In the data rows, zero lies at 7.5, halfway between 7 and 8.
Some points, each followed by its number:
[7. 6. 6. 7. 5. 8. 6. 8. 7. 7. 6. 7. 7. 8. 5. 7. 6. 8.
 8. 7. 7. 6. 7. 7. 7. 7. 6. 7. 6. 6. 6. 8. 6. 7. 7. 8.
 6. 9. 6. 7. 8. 9. 8. 7. 6. 8. 8. 6. 7. 7. 7. 7. 6. 5.
 7. 9. 9. 10. 5. 7. 7. 7. 6. 6.] 0
[5. 9. 7. 7. 9. 4. 7. 7. 5. 5. 7. 8. 14. 6. 9. 7. 12. 7.
 11. 6. 8. 11. 7. 11. 7. 8. 7. 6. 7. 11. 7. 7. 7. 12. 5. 7.
 7. 8. 9. 8. 8. 9. 9. 12. 8. 7. 7. 9. 8. 9. 9. 8. 10. 7.
 9. 9. 5. 1. 15. 10. 6. 10. 6. 8.] 1
[7. 9. 9. 12. 8. 6. 9. 8. 11. 6. 9. 9. 5. 8. 9. 6. 9. 6.
 6. 8. 8. 11. 9. 5. 7. 8. 6. 9. 7. 9. 8. 7. 10. 10. 7. 7.
 8. 8. 9. 9. 7. 8. 6. 7. 8. 7. 7. 11. 9. 8. 9. 8. 6. 7.
 8. 4. 5. 9. 7. 10. 6. 9. 8. 8.] 2
[8. 7. 6. 6. 5. 8. 5. 8. 3. 10. 7. 7. 10. 6. 6. 8. 4. 7.
 10. 7. 7. 4. 6. 7. 7. 8. 8. 5. 7. 5. 7. 8. 8. 7. 6. 6.
 4. 5. 8. 7. 8. 6. 8. 5. 6. 8. 5. 5. 7. 6. 6. 6. 9. 10.
 7. 7. 7. 8. 8. 6. 9. 6. 6. 6.] 3
[10. 6. 6. 6. 6. 5. 5. 8. 6. 9. 6. 6. 7. 7. 9. 9. 7. 7.
 11. 9. 7. 6. 9. 8. 10. 8. 8. 6. 8. 5. 8. 7. 10. 6. 7. 7.
 4. 9. 10. 6. 8. 6. 8. 8. 7. 7. 8. 4. 7. 5. 6. 7. 8. 9.
 5. 9. 10. 11. 7. 5. 12. 5. 10. 8.] 4
[5. 6. 9. 4. 6. 9. 5. 6. 4. 11. 5. 7. 12. 6. 6. 7. 7. 9.
 8. 7. 7. 6. 5. 9. 7. 8. 8. 5. 7. 7. 6. 7. 5. 8. 6. 8.
 8. 5. 8. 6. 9. 7. 9. 7. 6. 10. 7. 5. 8. 8. 7. 6. 9. 8.
 8. 8. 7. 1. 11. 7. 7. 8. 5. 7.] 5
[9. 8. 5. 12. 15. 14. 14. 9. 12. 7. 14. 8. 4. 8. 12. 12. 8. 4.
 8. 9. 10. 10. 12. 8. 13. 7. 10. 12. 14. 5. 12. 9. 11. 7. 14. 10.
 12. 12. 10. 15. 7. 6. 7. 9. 13. 6. 11. 9. 8. 10. 12. 13. 5. 14.
 12. 9. 14. 14. 3. 11. 11. 7. 14. 10.] 6
[11. 10. 8. 7. 11. 12. 10. 8. 10. 9. 9. 12. 6. 10. 15. 8. 8. 11.
 4. 9. 7. 9. 9. 7. 9. 7. 10. 15. 9. 11. 8. 12. 7. 6. 11. 8.
 13. 7. 9. 12. 5. 11. 8. 5. 11. 10. 13. 15. 6. 13. 8. 8. 8. 9.
 7. 7. 6. 12. 8. 6. 10. 9. 9. 13.] 7
[6. 10. 8. 10. 10. 4. 8. 7. 8. 5. 8. 9. 8. 7. 10. 6. 12. 7.
 8. 7. 9. 11. 8. 9. 7. 8. 7. 8. 7. 10. 7. 7. 7. 11. 6. 8.
 8. 8. 9. 9. 7. 9. 7. 10. 8. 7. 9. 10. 9. 9. 9. 9. 7. 6.
 8. 7. 6. 5. 10. 10. 6. 9. 7. 8.] 8
[6. 6. 8. 5. 5. 8. 6. 6. 5. 8. 6. 6. 11. 7. 6. 7. 7. 10.
 7. 7. 7. 6. 6. 8. 7. 7. 8. 5. 7. 7. 7. 8. 5. 6. 6. 7.
 7. 6. 7. 6. 9. 8. 8. 8. 7. 8. 7. 5. 7. 7. 7. 7. 8. 6.
 7. 9. 8. 2. 8. 6. 7. 8. 5. 6.] 9
[10. 5. 8. 9. 5. 8. 7. 7. 10. 8. 7. 7. 1. 9. 5. 6. 4. 9.
 4. 9. 7. 6. 7. 5. 7. 7. 7. 9. 6. 5. 7. 6. 9. 5. 8. 8.
 7. 9. 7. 7. 8. 6. 7. 4. 6. 9. 7. 6. 7. 6. 7. 6. 5. 4.
 6. 6. 8. 14. 1. 7. 8. 7. 7. 6.] 10
[9. 6. 8. 8. 6. 8. 7. 7. 9. 7. 8. 6. 3. 9. 9. 7. 4. 9.
 4. 9. 7. 6. 8. 4. 7. 8. 7. 7. 6. 5. 7. 5. 7. 5. 8. 8.
 6. 7. 7. 6. 6. 6. 7. 5. 7. 9. 8. 7. 7. 6. 6. 6. 8. 5.
 6. 5. 7. 12. 3. 7. 7. 6. 7. 7.] 11
[7. 6. 7. 7. 5. 8. 7. 7. 7. 9. 6. 6. 7. 7. 6. 7. 6. 9. 6. 9. 7. 6. 6. 6.
 7. 8. 7. 6. 6. 6. 7. 7. 6. 5. 8. 8. 6. 7. 7. 6. 8. 7. 8. 7. 6. 9. 6. 5.
 8. 7. 7. 6. 8. 6. 7. 7. 7. 7. 6. 6. 7. 7. 6. 6.] 12
[8. 8. 10. 13. 9. 3. 11. 8. 12. 5. 10. 9. 1. 9. 7. 6. 9. 6.
 5. 8. 8. 10. 8. 6. 7. 6. 7. 10. 7. 8. 8. 7. 11. 8. 7. 7.
 9. 9. 8. 8. 5. 8. 4. 8. 8. 6. 8. 10. 8. 7. 8. 8. 6. 5.
 6. 4. 5. 10. 3. 10. 6. 7. 9. 8.] 13
[8. 10. 5. 10. 8. 4. 10. 8. 8. 5. 9. 8. 8. 8. 10. 6. 9. 5.
 9. 8. 7. 11. 9. 7. 7. 8. 6. 7. 7. 9. 7. 7. 9. 10. 6. 7.
 4. 9. 9. 9. 7. 9. 7. 8. 7. 6. 7. 10. 8. 9. 9. 8. 8. 7.
 7. 6. 5. 9. 10. 10. 5. 9. 7. 8.] 14
Which two points above are nearest to each new point by angle, seen from the average point of the numbered points? Their numbers follow each, nearest first.
[10. 7. 7. 6. 4. 8. 6. 8. 5. 10. 7. 7. 10. 6. 6. 7. 4. 7.
 11. 8. 7. 4. 6. 8. 7. 8. 8. 6. 7. 6. 6. 8. 9. 7. 6. 6.
 4. 5. 8. 7. 7. 5. 9. 6. 5. 8. 5. 5. 7. 5. 6. 6. 8. 9.
 7. 7. 7. 8. 8. 6. 9. 6. 6. 7.] 3 12
[5. 8. 7. 8. 14. 12. 11. 8. 10. 7. 10. 10. 6. 6. 10. 8. 11. 4.
 8. 8. 10. 8. 11. 9. 12. 6. 8. 9. 13. 7. 10. 9. 11. 6. 12. 9.
 13. 7. 8. 10. 7. 6. 6. 9. 11. 4. 10. 6. 7. 8. 10. 11. 6. 13.
 11. 8. 12. 9. 7. 9. 9. 5. 13. 9.] 6 7
[7. 8. 6. 12. 8. 3. 9. 8. 12. 5. 10. 7. 3. 9. 6. 6. 7. 6.
 5. 9. 7. 10. 8. 4. 4. 7. 7. 9. 7. 7. 9. 7. 11. 6. 8. 7.
 6. 8. 7. 7. 5. 8. 5. 6. 9. 4. 7. 9. 8. 6. 7. 8. 6. 7.
 6. 3. 6. 14. 3. 9. 6. 7. 9. 9.] 13 2
[8. 7. 8. 14. 9. 3. 11. 9. 15. 3. 10. 8. 0. 10. 5. 7. 7. 5.
 3. 9. 7. 10. 8. 3. 6. 6. 7. 11. 6. 5. 10. 5. 12. 5. 9. 8.
 5. 9. 7. 6. 5. 8. 4. 7. 9. 5. 7. 10. 8. 5. 6. 8. 3. 7.
 5. 2. 5. 15. 0. 9. 6. 6. 10. 8.] 13 2
[6. 7. 9. 5. 5. 8. 6. 7. 5. 9. 5. 8. 9. 6. 6. 6. 9. 9.
 11. 7. 7. 4. 5. 10. 8. 7. 7. 8. 7. 8. 6. 9. 8. 8. 6. 8.
 6. 7. 8. 8. 8. 7. 10. 8. 5. 10. 6. 6. 7. 6. 6. 7. 7. 8.
 8. 9. 8. 4. 8. 6. 9. 7. 6. 7.] 5 9
[7. 6. 10. 8. 5. 8. 6. 7. 9. 9. 6. 8. 4. 7. 5. 6. 7. 9.
 6. 7. 7. 6. 7. 6. 7. 7. 6. 8. 6. 7. 7. 8. 8. 6. 7. 9.
 9. 7. 6. 7. 8. 8. 7. 6. 5. 9. 7. 6. 8. 6. 7. 6. 6. 6.
 8. 7. 9. 8. 4. 6. 9. 7. 7. 6.] 10 12
[9. 10. 7. 8. 8. 10. 8. 9. 10. 7. 9. 8. 3. 12. 12. 10. 6. 9.
 3. 8. 7. 9. 9. 7. 8. 9. 8. 9. 7. 8. 8. 9. 7. 6. 8. 5.
 10. 8. 8. 8. 6. 9. 5. 6. 9. 9. 10. 13. 6. 8. 7. 7. 7. 6.
 5. 6. 4. 12. 5. 6. 6. 8. 8. 9.] 7 11
[9. 7. 10. 8. 5. 8. 5. 8. 7. 9. 7. 8. 6. 7. 6. 6. 5. 9.
 7. 8. 7. 4. 6. 5. 6. 7. 7. 9. 7. 5. 6. 8. 10. 6. 6. 6.
 4. 5. 8. 7. 6. 6. 8. 5. 6. 9. 6. 6. 7. 5. 6. 7. 6. 7.
 7. 5. 8. 12. 3. 6. 10. 6. 7. 6.] 10 11
[8. 10. 7. 8. 12. 10. 11. 8. 8. 5. 9. 8. 12. 6. 8. 8. 12. 5.
 11. 7. 10. 9. 9. 12. 12. 6. 10. 7. 12. 9. 10. 8. 8. 6. 11. 7.
 9. 8. 9. 10. 7. 7. 9. 11. 11. 6. 5. 7. 7. 7. 9. 10. 8. 13.
 10. 8. 11. 5. 12. 10. 8. 8. 9. 9.] 6 1
[8. 9. 9. 12. 10. 4. 10. 7. 13. 4. 10. 7. 0. 9. 5. 7. 7. 5.
 6. 9. 8. 9. 8. 6. 7. 6. 6. 9. 8. 6. 9. 6. 11. 6. 9. 8.
 8. 8. 6. 5. 5. 7. 5. 5. 10. 4. 7. 9. 8. 5. 6. 9. 5. 8.
 6. 3. 6. 13. 2. 9. 8. 7. 10. 8.] 13 2
[4. 8. 9. 9. 11. 6. 8. 7. 10. 6. 9. 8. 7. 6. 5. 7. 10. 5.
 7. 7. 9. 10. 8. 8. 8. 6. 8. 10. 8. 8. 9. 6. 8. 7. 10. 9.
 11. 7. 7. 6. 6. 8. 7. 8. 10. 4. 8. 8. 7. 7. 7. 10. 6. 10.
 7. 7. 7. 7. 7. 9. 7. 7. 9. 9.] 13 8
[11. 7. 7. 7. 9. 9. 8. 8. 8. 7. 8. 6. 8. 10. 10. 9. 7. 8.
 4. 8. 7. 10. 9. 8. 8. 8. 9. 10. 6. 9. 8. 8. 5. 7. 8. 5.
 9. 8. 8. 8. 6. 9. 5. 7. 7. 9. 11. 9. 7. 9. 6. 6. 8. 6.
 7. 7. 6. 8. 10. 5. 7. 8. 8. 9.] 7 8
[6. 9. 8. 6. 11. 6. 7. 7. 3. 6. 8. 7. 13. 5. 6. 8. 11. 4.
 12. 6. 8. 10. 6. 13. 9. 6. 7. 6. 10. 10. 8. 6. 6. 11. 8. 7.
 8. 9. 7. 5. 8. 6. 8. 11. 10. 4. 6. 7. 8. 9. 7. 8. 9. 10.
 9. 11. 6. 2. 15. 10. 7. 8. 8. 9.] 1 8
[9. 7. 7. 8. 4. 7. 7. 8. 8. 9. 7. 7. 5. 8. 4. 6. 5. 8.
 8. 9. 6. 3. 6. 7. 7. 7. 7. 8. 6. 5. 7. 8. 10. 6. 7. 7.
 5. 6. 7. 7. 7. 6. 8. 5. 6. 8. 6. 6. 7. 5. 6. 7. 7. 8.
 6. 6. 8. 11. 3. 6. 9. 6. 6. 7.] 10 3
[9. 6. 8. 2. 14. 15. 10. 9. 8. 15. 11. 12. 11. 7. 15. 13. 10. 8.
 12. 8. 11. 10. 15. 10. 15. 10. 11. 5. 15. 13. 9. 12. 12. 15. 14. 12.
 15. 12. 13. 15. 15. 8. 10. 8. 9. 7. 14. 10. 11. 14. 15. 12. 11. 15.
 15. 14. 15. 4. 10. 4. 15. 9. 15. 10.] 6 7
[7. 8. 10. 8. 14. 8. 10. 5. 9. 6. 9. 8. 8. 6. 7. 8. 11. 6.
 8. 9. 9. 11. 8. 11. 10. 5. 9. 10. 10. 9. 10. 7. 9. 9. 10. 7.
 11. 10. 6. 7. 6. 8. 6. 10. 10. 5. 9. 7. 8. 8. 7. 11. 6. 10.
 8. 10. 9. 6. 9. 9. 8. 8. 11. 9.] 6 8
[6. 9. 9. 11. 9. 4. 7. 8. 9. 5. 8. 8. 7. 7. 8. 7. 10. 6.
 7. 7. 8. 11. 8. 7. 6. 7. 7. 9. 7. 10. 7. 6. 8. 10. 8. 8.
 8. 9. 8. 7. 7. 9. 7. 11. 8. 7. 8. 10. 9. 7. 8. 8. 6. 6.
 7. 7. 6. 8. 8. 10. 6. 8. 6. 8.] 8 2
[8. 7. 3. 6. 4. 8. 6. 8. 4. 9. 6. 7. 11. 7. 5. 7. 5. 8.
 10. 7. 6. 5. 7. 8. 6. 8. 7. 5. 6. 6. 7. 9. 7. 7. 5. 7.
 3. 6. 7. 7. 9. 7. 8. 7. 5. 8. 6. 5. 8. 7. 7. 6. 9. 8.
 7. 7. 8. 7. 9. 7. 7. 7. 6. 6.] 3 9
[9. 9. 6. 9. 11. 7. 10. 7. 9. 7. 9. 7. 9. 7. 6. 7. 8. 4.
 9. 8. 10. 9. 9. 8. 8. 6. 10. 8. 9. 6. 10. 7. 10. 7. 10. 6.
 8. 8. 6. 7. 7. 7. 7. 7. 8. 3. 6. 6. 7. 6. 6. 9. 7. 10.
 7. 6. 8. 9. 9. 10. 7. 7. 11. 9.] 6 14
[7. 7. 9. 6. 5. 9. 6. 7. 6. 10. 6. 8. 9. 5. 5. 7. 7. 9.
 9. 7. 7. 5. 6. 8. 7. 8. 7. 6. 7. 7. 6. 9. 7. 8. 6. 9.
 7. 6. 7. 7. 9. 7. 9. 7. 5. 10. 5. 5. 8. 7. 8. 6. 8. 8.
 9. 9. 8. 5. 8. 7. 8. 8. 6. 6.] 5 9
